Small tables with named rows and columns. After each table, cells are looked up by row and column.

Sodur
cols = Rarimi, Luk
Nelo: [126, 118]
Kidumez: [44, 39]
Nutef: [48, 45]
Valal: [247, 249]
Zaluv: [150, 140]
Gadok: [172, 164]
Bidaki: [249, 250]
Vanu: [209, 222]
Sozoke: [47, 44]
Vap: [233, 238]
Pom: [59, 56]
Ran: [78, 81]
Rinuna: [88, 61]
Ruz: [52, 50]

Vanu, Rarimi => 209
Ran, Rarimi => 78
Gadok, Rarimi => 172
Bidaki, Luk => 250
Ruz, Luk => 50
Zaluv, Rarimi => 150
Sozoke, Rarimi => 47
Ruz, Rarimi => 52

Voton:
,Lakenon,Fas
Gazel,8.5,7.3
Nekekek,9.9,9.0
Domidi,0.6,4.5

Domidi, Fas => 4.5
Nekekek, Fas => 9.0
Gazel, Lakenon => 8.5
Gazel, Fas => 7.3
Nekekek, Lakenon => 9.9
Domidi, Lakenon => 0.6

Mamur:
cols = Tep, Paf, Gotipef, Povun
Vomo: [62, 79, 83, 89]
Nolune: [32, 84, 21, 110]
Rig: [51, 80, 30, 94]
Rinen: [116, 135, 131, 84]
Mit: [75, 93, 79, 97]
Zikul: [81, 102, 81, 102]
Leba: [125, 132, 125, 87]
Tukufum: [105, 153, 77, 222]
Rik: [47, 77, 26, 104]
Dif: [119, 130, 124, 73]
Mipil: [45, 72, 46, 107]
Fud: [60, 80, 56, 92]

Mipil, Paf: 72
Leba, Tep: 125
Nolune, Povun: 110
Mit, Tep: 75
Mipil, Tep: 45
Mipil, Povun: 107
Tukufum, Tep: 105
Dif, Tep: 119
Mit, Povun: 97
Leba, Gotipef: 125
Vomo, Paf: 79
Fud, Gotipef: 56
Which row has the largest Tep? Leba

Relegak.tsv
	Dum	Filamud	Sese	Favugu	Roku
Magenip	30.8	25.7	29.0	31.8	57.5
Gis	29.2	39.1	21.9	29.5	51.6
Pefezu	38.6	37.5	50.7	26.2	77.6
Reko	43.7	39.2	14.9	39.5	50.8
Zatifu	3.0	30.7	54.3	55.0	24.1
Godon	34.0	54.5	61.3	29.1	31.1

Reko, Filamud: 39.2
Zatifu, Roku: 24.1
Pefezu, Sese: 50.7
Gis, Filamud: 39.1
Gis, Sese: 21.9
Gis, Roku: 51.6
Gis, Favugu: 29.5
Reko, Favugu: 39.5
Zatifu, Sese: 54.3
Row with the largest Sese: Godon

Table Lireg
columns: Kub, Kuzi, Kuz, Vis, Fifum
Vum: [6887, 5395, 7072, 5140, 6724]
Reg: [6576, 3285, 7104, 2746, 8388]
Logufa: [4536, 5275, 4500, 5155, 4413]
Nukeg: [7333, 2837, 8093, 2090, 9642]

Vis of Reg: 2746
Vis of Logufa: 5155
Kuzi of Logufa: 5275
Kub of Vum: 6887
Kuz of Nukeg: 8093
Kuz of Reg: 7104
Vis of Vum: 5140
Kub of Nukeg: 7333
Kuz of Logufa: 4500
Vis of Nukeg: 2090
Fifum of Vum: 6724
Kub of Reg: 6576
Fifum of Reg: 8388
Fifum of Nukeg: 9642
Kuzi of Reg: 3285

Pivemum:
,Moboni,Rup,Fuv,Pom
Petuzo,40,72,94,109
Lunis,105,103,152,112
Funan,241,202,184,156
Tufega,229,194,178,154

Funan, Rup: 202
Petuzo, Rup: 72
Lunis, Moboni: 105
Lunis, Fuv: 152
Lunis, Rup: 103
Tufega, Rup: 194
Petuzo, Pom: 109
Funan, Pom: 156
Tufega, Pom: 154
Row with the largest Rup: Funan

Givebov
fields: Lepu, Lofa, Pugudo, Ral, Fibeme, Tur, Kino, Givi, Tugap
Zin: [104, 109, 129, 136, 155, 174, 132, 97, 92]
Piz: [116, 121, 135, 96, 102, 64, 123, 132, 141]
Rabiku: [128, 118, 101, 154, 148, 207, 119, 100, 90]
Gef: [173, 151, 57, 148, 60, 135, 82, 155, 138]
Vob: [128, 131, 124, 95, 83, 48, 111, 148, 154]
Sudu: [137, 129, 100, 129, 106, 130, 108, 128, 123]
Keri: [84, 104, 175, 72, 125, 24, 146, 125, 144]
Noke: [125, 118, 105, 148, 138, 187, 120, 104, 97]
Dovuse: [80, 100, 174, 85, 147, 64, 148, 109, 124]
Veribok: [106, 121, 155, 76, 92, 7, 126, 146, 159]
Fusedos: [139, 138, 112, 97, 68, 40, 101, 155, 159]
Dol: [114, 118, 128, 115, 123, 112, 126, 120, 120]
Pifi: [145, 136, 94, 130, 91, 123, 101, 136, 130]
Fogit: [155, 134, 62, 175, 132, 241, 98, 104, 85]

What is the Pugudo of Fogit in Givebov?
62
What is the Kino of Piz in Givebov?
123
What is the Lepu of Gef in Givebov?
173
What is the Tugap of Keri in Givebov?
144
What is the Pugudo of Noke in Givebov?
105
What is the Ral of Noke in Givebov?
148
What is the Tugap of Noke in Givebov?
97
What is the Fibeme of Fogit in Givebov?
132
What is the Ral of Vob in Givebov?
95
What is the Pugudo of Vob in Givebov?
124
What is the Fibeme of Vob in Givebov?
83
What is the Kino of Noke in Givebov?
120

